In the rows, 128 means zero.
Where one turn sends some rows of the set: a few examples, then the rows asked
z_192: [111  99 141 100 141 116 130 108 133 141 147 139 132 117 144 140 117 111
 103 151]
z_160: [119 144 123 133 142  97 117 148  90 139 147 145  95 154 133 100 116 113
 126 122]
z_242: [128 101 120 139 132 103 158 131 103 172 156 162 101 127 137  89 127 125
 142 122]
z_569: [ 85 109 148 124 139  88 133 125 125 143 134 144 141 126 150 148 135 113
  97 108]
z_707: [120 136 106 127 141 107 116 129  80 174 138  98 102 136 106 121 140 124
 113 151]
z_397: [ 98 123 131  96 148 111 125 141 126 115 133 131 136 119 142 154 138 139
 101 128]
z_353: [145  95 135 137 113 100 116 102  96 146 126 132 101 159 125 120 168 137
 125 132]
z_190: [109 133 114 131 133  97 122 149  86 130 152 126  92 158 142  96 115 122
 129 114]
z_758: [ 94 110 119 116 143 109 151 120 112 157 128 127 143  91 143 159 145 143
 105 130]
z_152: [ 64 102 128 100 153 120 134 123 108 162 145 138 144 115 132 132 133 115
 102 127]
z_221: [130  97 136 129 114  88 126 110 104 153 118 109 109 170 126 126 165 142
 119 143]
z_897: [ 97 105 153 117 131  99 141 119 118 150 129 152 147 125 161 152 136 123
  95 113]
z_188: [ 72 109 139  87 150 125 137 137 103 160 149 144 143 118 144 134 132 123
  99 117]
z_585: [113 104 137  96 134 124 130 123 130 150 152 132 132 104 150 138 115 117
  99 138]
z_485: [111 105 130 111 135 109 148 128  73 152 139 148 106 149 118  96 177 154
 143 122]
z_992: [ 89 122 138  91 160  99 143 137 121 118 141 134 136 118 134 150 140 136
 109 139]
z_368: [102  87 126 111 131  97 160 134  93 161 138 137 112 159 119 103 172 160
 142 125]
z_438: [119 116  98 131 128 112 109 121  75 170 143 100  96 128 109 114 152 137
 129 130]
z_534: [115 127  99 132 132 108 120 123  79 166 134  87  99 138 123 117 135 129
 119 145]
z_702: [143 108 133 127 116  99 146 120  87 172 153 141  94 120 137  88 131 135
 147 120]
z_103: [122 135 130 125 125  89 109 146  82 137 148 129  91 152 128 101 136 129
 130 103]
z_987: [108  92 127 121 141  99 157 141 103 160 137 154 113 152 108 108 181 152
 135 121]
z_730: [ 96 112 127 119 143  94 161 121 124 157 138 123 138  87 143 152 135 131
 109 131]
z_186: [127  95 123 132 119  98 161 130 106 166 160 146  96 135 144  91 119 132
 146 119]
z_65: [145 101 136 132 121  88 124 115 114 160 125 117 110 161 111 133 170 135
 112 144]

z_730 goes to z_152
z_186 goes to z_534
Now find these:
z_353 goes to z_702
z_188 goes to z_397
z_65 goes to z_242

Where one turn sends some rows of the set: a few examples, then the rows asked
z_378: [156 146 130 120 106 124 118 145 149 121 146 126 149 147 147]
z_558: [109 129 129 143  90 133 152 143 134 125 145 109 134 124 114]
z_48: [111  99 119  81 123 125 137 129 129 112 148 123 110 109 105]
z_96: [131 125  89 133 143 107 131 118 134 139  99 114 127 126 142]
z_350: [133 132 113 119 119 134 114 125 150 112 127  85  91 127 111]
z_911: [108 135 135 139 126 116 131 141 110 110 125 105 107 110 144]
z_33: [113 105 112  92 131 141 140 120 141 126 144 135 103  98 103]
z_862: [144 115 101  92 150 136 112 113 120 100 129 118 148 142  98]
z_489: [155 129 122 130 133 135 148 117 108 111 131 126 159  94 141]
z_660: [159 125 108 108 127 136 136 124 136  85 102 134 126 139 103]
z_887: [106 128  96 127 109 137 133 128 135 115 123 138 150  97 106]
z_45: [149 147 112 130 121 139 159 118 149 136 140 133 151 145 105]
z_588: [148 135 108 138 126 150 125 159 135 107 104 129 114 122 113]
z_23: [141 130 116 113 120 134 144  81 144 141 135 119 127 143 100]
z_880: [117 108 147 110 109 149 120  97 135 123 154 106 135 117 140]
z_543: [132 102 135 140 150 126 146 139 150  93 115 104 137 138 131]
z_254: [107 105 124 133 111 119 115 130 144 142 147 143 141 143 148]
z_504: [113 106 131 122 132 155 120 120 106 121  98 117 133 111 113]
z_430: [ 98 135 125 128 128 113 121 137  98  98 121 110 125 111 136]
z_858: [110 113 132  91 121 118 151 124 144 140 127 102 141 152 116]
z_382: [151 139 111 119 157 149  94 116 124 119 151 113 147 131 128]
z_623: [129 144 123 100 117 102 150 121 162 112 124 135 103 134 138]
z_737: [154  85 137 119 134 127 132 135 118 112 157 131 118 138 145]
z_291: [112 131  96 110  95 149 108 111 140 124 138 126 136 116  94]
z_326: [128 155 126 105 136 109 144 122 168 110 133 121 115 136 142]
z_563: [143 147  98 143 138 149 106 136 135 138 132 141 130 121 128]
z_400: [125 105 145 141 142 135 108 151 136  89 135 129 145 137 131]
z_860: [144 122 122 104 130 126 135 157 120 122 161 141 151 128  99]
z_643: [118 102 143 112 126 139  89 132 106 131 127 117 126 127 116]
z_74: [139 138  92 122 100 113 140 109 105 134 156 136 132 135 127]
z_920: [121 134  96 128 117 108 138 115 109 148 159 135 133 124 130]
z_372: [138 117 136 106 122 122  96 120 149  99 140 157 108 135 109]
z_16: [155 124 124 111 125 128 120 128 151 123 120 109 134 169 151]
z_938: [149  99 134 114 135 117 132 115 124 106 173 128 129 133 153]
z_5: [109 113 154 128 112 120 150 106 138 105 107 137 136 129 134]

z_887 goes to z_23
z_623 goes to z_938
z_489 goes to z_350
Now find these:
z_660 goes to z_382
z_504 goes to z_291
z_33 goes to z_74
z_558 goes to z_858

Where one turn sends some rows of the set: a few examples, then the rows asked
z_659: [124 159 116  98 142 141 122 115 135 166 112 141 119 126 149 133  99 148
 124 117 137 132 124 126 115 130]
z_346: [101 104 121 136 131 145 106 116 133 124 135 138 114 151 139 151 102 101
 135 142 141 139 109 150 119 107]
z_126: [127 158 127  88 144 124 131 134 137 157 115 124 147 116 128 125 110 137
 102 117 124 138 119 124 114 153]
z_957: [110 130 103 142 135 145 122  87 120 117 116 127 128 128 151 120 134 136
 154 105 117 128  89 135 138 110]
z_303: [139 143 117  99 127 113 147 147 118 123 112 107 146 105 129 127 114 148
 127 109  98 134 110 130 128 147]
z_453: [132 153 109 116 132 129 146 145 129 118  96 102 145 107 126 124 125 146
 123 109  97 133 118 119 133 148]
z_639: [127 104 118 149 110 109 115 136 121 127 143 136 135 132  93 104 146 112
 122 164 133 116 154 120 138 125]
z_542: [121 102 126 144 124 104 113 144 123 112 145 134 139 117  82 116 146 113
 119 154 133 116 154 124 136 127]
z_566: [106 110 145 163 131 106 117 116 136 128 125 137 149 161 114 119 160 109
 135 138 133 134 140 132 120  94]
z_309: [132 163 132 106 138 131 145 129 147 146 101 117 141 117 129 128 125 155
 101 108 126 134 124 127 120 154]
z_935: [130 108 137 143 128 101 105 140 113 121 155 117 146 123  81 114 145 127
 130 151 134 130 143 121 123 117]
z_915: [ 91 111 108 119 122 127 135  93 120 104 112 144 135 126 152 135 121 132
 145 117 124 138  87 146 143 121]
z_914: [111 101 136 146 122 105 116 119 133 132 141 156 137 152 116 118 147  95
 137 136 130 110 143 141 124  96]
z_43: [ 98 131  98 123 131 147 115  87 117 118 115 114 142 138 144 131 139 130
 143 122 116 134  84 140 132 112]
z_307: [127 151 106 101 140 124 132 150 121 129 107 100 154 108 124 123 116 135
 121 118  97 144 113 119 123 145]
z_494: [133 110 132 157 116 108 113 142 121 113 143 134 132 120  82 109 146 133
 136 135 133 123 158 119 132 122]
z_127: [115  97 153 148 123  97 134 111 131 128 143 142 141 152 116 126 156 110
 133 141 131 113 130 148 124  94]
z_333: [140 155 135  95 131 122 147 131 138 150 118 132 135 111 132 125 111 153
 108 105 125 124 123 133 121 156]
z_495: [104 110 127 161 144 152 117 109 147 116 121 126 112 148 141 149 118 108
 128 139 142 139 108 143 127 107]
z_324: [122 157 130 108 138 137 147 107 145 151  98 132 120 124 150 145 115 164
 116 121 139 131 119 133 123 134]
z_664: [134 150 101 108 131 127 135 153 123 126 110 119 137 103 130 115 109 135
 130 103  95 127 122 119 131 146]
z_173: [138 101 138 149 110  98 134 126 119 121 148 124 136 128  98 110 152 128
 121 164 135 114 141 132 138 123]
z_385: [ 98 118  98 133 139 136 122  96 119 114 117 147 130 121 152 118 116 119
 150 110 121 136  90 133 144 118]
z_373: [113 107 138 147 122 146 128 103 140 115 128 121 112 154 139 160 125 130
 132 140 140 129 103 160 122 106]
z_618: [119 107 135 158 118 142 122 113 137 114 131 141 100 147 144 147 107 132
 149 118 142 136 114 150 124 104]
z_781: [124 111 138 161 129 107 117 137 127 111 133 115 145 123  81 118 159 131
 121 151 135 130 148 118 132 123]
z_236: [114 110 142 163 114 110 121 117 137 126 130 152 133 158 115 116 154 115
 145 124 130 119 148 136 123  93]
z_210: [125 109 136 163 122 103 121 132 123 120 130 119 147 133  93 108 155 128
 121 163 139 142 147 115 135 121]
z_227: [136 111 128 161 102 107 117 137 120 120 136 134 133 135  93 102 149 136
 135 149 135 132 158 117 134 120]
z_894: [112 153 117  97 155 138 128 112 139 162 108 138 127 122 148 138 102 138
 111 130 137 138 118 126 119 133]
z_754: [137 104 138 147 121  94 114 132 110 132 155 121 144 129  96 103 143 126
 129 161 137 136 140 120 128 118]
z_892: [130 154 128 103 137 134 139 111 136 158 114 140 113 121 152 138 104 161
 126 111 137 129 119 132 119 130]
z_177: [ 98 121 104 108 113 132 115  94 107 117 122 131 140 137 144 137 125 137
 152 117 119 140  86 147 129 114]
z_994: [126 157 121 100 143 132 143 131 148 146 106 133 137 112 132 122 115 133
  94 114 123 122 129 125 126 158]
z_874: [122 116 130 149 131 147 100 112 127 131 144 124 109 155 138 141 107 122
 149 126 139 141 106 146 111  96]
z_344: [127 140 107 101 136 121 150 147 128 119 105 114 145  98 130 126 114 128
 114 120  96 124 115 126 136 152]
z_797: [117 106 152 150 128  97 115 115 122 136 144 136 148 157 116 120 150 114
 146 134 133 133 132 140 113  89]
z_431: [137 166 120 102 138 135 129 138 139 154 113 131 133 116 129 116 110 146
 111 100 123 132 132 120 117 151]
z_782: [134 102 144 144 115  96 127 134 120 111 150 122 138 118  84 122 151 135
 127 151 133 115 145 133 132 125]
z_666: [113 154 119 105 149 142 143 107 149 153  98 133 122 122 149 142 113 143
 105 131 137 124 120 131 126 137]

z_664 goes to z_303
z_957 goes to z_915
z_659 goes to z_892
Now find these:
z_754 goes to z_227
z_495 goes to z_346
z_542 goes to z_935
z_236 goes to z_127
z_333 goes to z_309

